Here is a table of points, one per row:
[-45   0 -18  -9 -33   9  -9  -3 -17   2 -45  56  37 -20 -18   0 -73   0 -12 -12  10 -20 -20  68 -29  37  -2  14 -24  16  14 -46 -21  32  23  -8 -20]
[  3 -55  25  19  12   1  46  45  26 -36  21 -41  54 -28  30 -17 -21  -5  26 -56 -24 -45 -67  -6 -28  -4   7  56  33  38   0 -18 -23 -82 -20  28  22]
[ 24 -60 -17  18   0 -14 -45  19 -13  28  17 -11  32  63   0 -82 -55  13  58  69  11  -4 -14  -8 -46   9  92 -50  -7  -3  24  22  18  49  48 -33  27]
[-49 -31  41  53  16  29 -48  77   9  19  65   2  -1 -24 -37 -19  47  -5  16 -25  41  24  -3  31  41  -8 -27 -11 -54 -26  -2 -38  -6 -53  11   5 -28]
[-10  17  79  -5  21 -64 -22  33  36  16 -51 -18 -14  23  17   7 -40 -21 -36  25   6  34 -18  77  49  21  36 -38   3   2 -75  12 -15  19 -37  44  29]
[-27 -31  25   3 -22   9  27  54 -49 -30 -55 -15 -15 -45   2  46  29 -14  16  30  58  14  43  -6 -12   7  25 -23   5 -55 -12  28 -26 -27  -1 -57 -35]
[ 10  49  23   5  56  22  40 -53  -7  19  34   9  49  -4  28  -8  27   8  14 -12  46 -20  45  86  47   0 -27  31  18  51   9  30   5  51  -3  20  27]
[ 21  -5  -3 -15 -37  51 -26  36  43  34 -15  46   2 -14  49  30  67  14   2 -22  19  -7 -71 -16  38 -36  25   3  -9  10  14  16  71   1 -25 -28  56]
[-13  29  12 -59 -47  49 -26 -13  70 -28 -16  20  33  31 -33  47   7 -37  10 -34  -4  18 -10 -23   5 -61  39 -12 -29  33   7  29 -95  -2  25  -9  40]
[ 20 -73  26 -43 -62 -10  45  -3 -65  41 -19  13   5 -20  -5 -35   7  26 -29 -20 -10  32  19 -10  38   9 -44   5  12  48  10 -39  17  10  11 -12  28]
[ -7  14  14  11   0 -55  -3 -53 -71 -78   1  15  -2  10 -16 -25  61 -12  13  -2  28   2 -49   3 -53  -9 -12 -24 -18  17 -36  14  26 -43  76   5  37]
[ 46 -30 -66 -14 -19  21  49 -15  29 -36 -12  26 -18   7 -31 -38  43  28 -23 -24   7   3 -12  11  33  16  34   1 -42  -3   8 -39 -33  -3 -51  34 -31]
[ 25   4  14  -3  -5  18  -9 -13  -3 -32 -16 -18 -71  19  10   1 -35  26 -34  22 -19  51  17  16   3 -29 -48  14   6 -25  56   1 -17 -54  39  24  53]
[-100   48   -2   32  -37  -23    6  -61    6   24  -28  -22    8  -21    2  -83  -11  -18   11   -7   34   30   32  -43   -8   17   49    3   12   51   18   14    2  -31  -45   31   10]
[ 21  41   9 -21 -68 -35  -6  53  -7 -45  46 -27  15  10 -96 -16 -16  48  24  18  12  -1  18  19 -10  22 -21   4 -24  -5  18  15  44  -6 -48 -16  44]
[-37   7 -44 -60  12  42 -29  -3 -37  38 -36  11  -8 -26 -18  40 -10   7  13  73  -1 -27 -18   9 -27 -31 -27  36 -10  35  15  15  56 -14  30  25 -31]
[  1 -33  45   6   9  62 -20 -58   3  -3 -13   5   2  34   7  -9 -22  46 -70  20   2 -67  37 -24   8  17 -16 -30 -14 -37 -31 -10  -7 -82 -33 -32  17]
[-34 -10   2  17  69  27 -32 -24  -5 -12 -36   8 -78 -22  38  42 -10  12  85 -60 -17  -8  18  -3  14  53  26  -5 -20  15  51 -31   3  37 -32   0  56]
[ 20  38 -73  18  60   1   1  -8  12   8  10  19  23 -27 -44  -5  20 -40 -47  40  63   0 -10  -1  -1  66 -10  25 -20  11  17  14 -70   2   9 -65  63]
[-11  -6 -26  49 -54  45  56  13  34  14 -11  10  23 -13   5   7  13 -30 -24 -11 -23 -16  14  32 -44  49 -21 -54  10   0 -52  20  64  20  18 -25  18]
[ 82   3 -30 -28   5 -12 -59   0   7  27   0  33  -1 -25  20 -44  53 -20   8   7 -38  16  47  21 -56   8  39  -9 -24 -21 -45 -12 -16 -21 -47  45   8]
[ -7 -48   0 -18   0 -22 -11 -62  70  -1 -18 -35  -2 -22  -1  37 -10   1  40   8  47  -2  36   0   4 -19 -45 -26   6  36   2  40   0 -12 -11   4 -87]
[ -8   7   0 -14  40   8   7  18 -36  24  -7 -13  54   4  29  16 -37  44 -13 -88  -7  -2  14 -21 -50 -14 -33 -72 -11 -50  39  53 -32  34 -28   3 -30]
[ -46  -22  -64   16    3  -45    9  -27   21  -17   28  -16   21  -54   27   -8  -28   -6  -54    5   30   36  -18   14   12  -33   -2   24  -28 -103    3    8   42   36   -7   56   39]
[ 46 -24  14  40   1  15  20  10  -9 -17  12 -45 -36  33  -6  19 -12 -94 -69  -4  -1 -10  57  -8 -28  14  26   5 -35  37  36  11  41  17 -14  10 -15]
[  5  42 -83 -24  30  39   3  59 -36  29 -36 -44 -16  56 -13 -13 -16  43 -19 -34  29   0   5  -2  25  -7  41   7  10  24 -75  25   7 -24  44  38   2]
[  7   7 -31  23 -15 -14 -28  48 -19 -26  32 -15  15  20 -24  21 -37  40 -19 -40   1  30  60   3 -27  -6  61  38  70  -4 -12 -32  17  19   0  -9 -42]
[-43  41 -17  72  14 -13  12  20  -8  54 -10   5 -33  46 -20  42  -3 -15 -11  14 -35  30 -46 -15 -39 -20 -14  39  41   0  -6   4   5  -9 -61 -18  12]
[ 44  56 -14  59  13 -22 -42  27  22  21 -25  -3  -3 -81 -11 -35  15  21 -45  28 -10 -31  24 -12 -19 -50   5 -52  65  14  12 -38  32  18   8   8 -15]
[ 14  27  16  19 -44  21  45   9 -12  17   8   2 -17  17  85 -53 -19 -22  70  30 -22 -77  23  16 -13 -26 -37  36 -22 -44 -11 -29 -55  10   9  -3  10]
[ 18 -12  60 -16  -7  33  14 -35  22  16   0 -41  -3  -3 -82   3   3  14  -8  21 -25 -25 -41 -36  -8  62 -15 -17  35 -45  31  -4 -36  10  11  63 -35]
[ -44  -11  -64   17  -34   24  -47   -1   -1  -15  -16  -41   14   31   22    5   66  -23   10    3  -34    0   -6   -9   19   25 -100   -1   17   25  -29    4  -24   29    2   58   -3]
[  6  -8  -5 -47  -2  10  25   3 -38  21  74 -65 -21 -20  48  61  -7  16 -34  57  31  -3 -46  -5  -6   3  15 -31 -18  44  10   5 -37  17 -37  -9 -23]
[  9 -43  12  26 -23   4  40  -7 -46  38  14  36 -46  24 -14 -51  11 -40  29 -14  -4  27 -24 -25  58 -23 -14 -18  63 -27  -5   7 -41  50  44  21  -7]
[ 48  27  23  -4   3  15  32 -46   2  52 -55 -21  -2 -17 -40  28  -3  19  39 -34  14 -20  -6  24   3 -79  22  24 -20 -39   8 -22   9   2  35   9  40]
[ 41   2   7 -14 -22 -33 -40 -21 -40   5  -4 -49 -18 -11 -22  -2  18 -25  12 -43 -25  14 -54  59  -2  50 -13  -1 -12 -15  12  30  35   1 -46 -50 -39]
[ 27  12   7 -30  58  -2  30 -11  32 -44 -27  18 -37  24   1 -25  25  38 -10   1  14 -14 -14 -50   5   4   3  38  52 -39 -40  52  15  33 -23 -46 -64]
[  64   -6   61   24   -6   18  -61  -12   12   11    6    5   50   13   30   15  -36    5   -5    6   14   39   25 -102   15   -6  -38   70  -24   -3  -10   33    6   11   13  -19  -28]
[-20  50  25  12 -27 -41   6  49   7 -15  10   8 -71 -56  57 -36  -2  49 -32  -6 -28   3 -11 -23   2  45  13  13 -46  42  14  47   1 -11  76  10 -25]
[-15 -32   2 -17  18   7  58  27  23  -3  -3 -26   8   5  14 -39  67  18  44  27 -40  73  40   4 -37 -27   9   5   5   1  24   5  15  -4   5 -21 -11]
[ 11 -32  21 -22   5 -11 -38 -41  34  -4  19 -22 -36  16   7 -31 -27   3  -4 -17  47 -33  -7 -11  21 -58 -51 -19   6  41 -27 -36  -2  19 -46 -75 -42]
[ -39   51   24  -45   34   36  -14   22   -9  -68  -24  -37   45   20   16  -18   29  -14  -23   36  -20   52  -12  -43  -13    7   13    3   -2   -9  -27 -101   32   50   -9  -22  -10]
[ -3   8 -12 -26   4 -22   1  25 -10 -33 -21   3  26  45  29 -19   0 -88  17 -10  -5 -62   6   9 100 -16  27  -9  41 -23 114   8  39 -57  10  -4 -14]
[-46 -60 -10  16  22 -51  -5   0  38  27  16   1   0  31 -47  28  49  10 -22  -8 -54 -33  32  19 -19 -32  26  68 -34  24 -18   1 -19  44  60 -21  18]
[  1  -8 -42  17  11  11 -34 -18 -42 -49  22   7  23 -78   4   8 -34  23  19  32 -72  26 -15  45  66 -11  -5  -2  44  -3  -8  11 -60 -20  -1 -36  19]
[-45  33  23 -24  -9  38 -16 -53 -15   1 104  42 -22  -1  -4   8 -20 -26 -16 -14 -60  -6 -10  29  -9  -4  30  24 -23 -26 -27  39  36 -25   6  -8 -58]
[ 32   8   3  41  31 -50  56 -17 -11  -1 -34  36  48  16 -13  52 -18  12  19  18 -60 -14 -14 -51  44 -38 -12 -25 -85  20  11  -9   0  -5 -39  10 -12]
[-23 -13   3 -63  25 -16   7  48  21 -18  43  53 -37 -40 -47 -12 -58 -64  21  -9   6 -29  25 -42 -14  -3 -25 -14  14   3 -55  -2  27  44 -10  33  56]
[ -5  40 -22 -26  16 -50  23 -11  36  54  36 -10  -2  37  21  12 -21 -27   2 -29 -12  33 -15  -6  -1  61 -40 -45   6 -22   4 -57  -1 -60  77 -44 -13]
[ 22  17   8  43 -25  14  30 -50  35  -8  22  23   7 -16   2  83 -23  14  63  22  16  12   2  -6  35   6  64 -23  20  12 -34 -46  21  -8  32  27   3]
[ -1  -3  19 -25 -26 -64 -25 -15 -53   3  10  23  22  30  36  66  61  43 -16   0  27 -54  27 -27 -35  25   6  12  57 -37  11 -15 -38   2 -35  11  14]
[ 10 -25   1  14  36 -12   9  41  10 -24 -19 102  -9  25   6  -5 -11   3  -9  26  34  29 -35  39 -50  15 -34  14   4  16  46  11 -12 -16 -11  48 -31]
These points spread out most along one direction. Take the direction at right angles to it along which they spread out most. Go by this last direction. Where along it does each point below lie, from 0 to 99? 50 is the average, and the first point above lies past it. One standard deviation of the points above along it is 16.
[  9 -43  12  26 -23   4  40  -7 -46  38  14  36 -46  24 -14 -51  11 -40  29 -14  -4  27 -24 -25  58 -23 -14 -18  63 -27  -5   7 -41  50  44  21  -7] >> 67
[ 44  56 -14  59  13 -22 -42  27  22  21 -25  -3  -3 -81 -11 -35  15  21 -45  28 -10 -31  24 -12 -19 -50   5 -52  65  14  12 -38  32  18   8   8 -15] >> 35
[-13  29  12 -59 -47  49 -26 -13  70 -28 -16  20  33  31 -33  47   7 -37  10 -34  -4  18 -10 -23   5 -61  39 -12 -29  33   7  29 -95  -2  25  -9  40] >> 76
[  6  -8  -5 -47  -2  10  25   3 -38  21  74 -65 -21 -20  48  61  -7  16 -34  57  31  -3 -46  -5  -6   3  15 -31 -18  44  10   5 -37  17 -37  -9 -23] >> 32
[-100   48   -2   32  -37  -23    6  -61    6   24  -28  -22    8  -21    2  -83  -11  -18   11   -7   34   30   32  -43   -8   17   49    3   12   51   18   14    2  -31  -45   31   10] >> 55
[-46 -60 -10  16  22 -51  -5   0  38  27  16   1   0  31 -47  28  49  10 -22  -8 -54 -33  32  19 -19 -32  26  68 -34  24 -18   1 -19  44  60 -21  18] >> 61
[ 10 -25   1  14  36 -12   9  41  10 -24 -19 102  -9  25   6  -5 -11   3  -9  26  34  29 -35  39 -50  15 -34  14   4  16  46  11 -12 -16 -11  48 -31] >> 52
[  1 -33  45   6   9  62 -20 -58   3  -3 -13   5   2  34   7  -9 -22  46 -70  20   2 -67  37 -24   8  17 -16 -30 -14 -37 -31 -10  -7 -82 -33 -32  17] >> 31
[-27 -31  25   3 -22   9  27  54 -49 -30 -55 -15 -15 -45   2  46  29 -14  16  30  58  14  43  -6 -12   7  25 -23   5 -55 -12  28 -26 -27  -1 -57 -35] >> 30
[-11  -6 -26  49 -54  45  56  13  34  14 -11  10  23 -13   5   7  13 -30 -24 -11 -23 -16  14  32 -44  49 -21 -54  10   0 -52  20  64  20  18 -25  18] >> 50
[ -7  14  14  11   0 -55  -3 -53 -71 -78   1  15  -2  10 -16 -25  61 -12  13  -2  28   2 -49   3 -53  -9 -12 -24 -18  17 -36  14  26 -43  76   5  37] >> 57
[-15 -32   2 -17  18   7  58  27  23  -3  -3 -26   8   5  14 -39  67  18  44  27 -40  73  40   4 -37 -27   9   5   5   1  24   5  15  -4   5 -21 -11] >> 45
[ 48  27  23  -4   3  15  32 -46   2  52 -55 -21  -2 -17 -40  28  -3  19  39 -34  14 -20  -6  24   3 -79  22  24 -20 -39   8 -22   9   2  35   9  40] >> 78
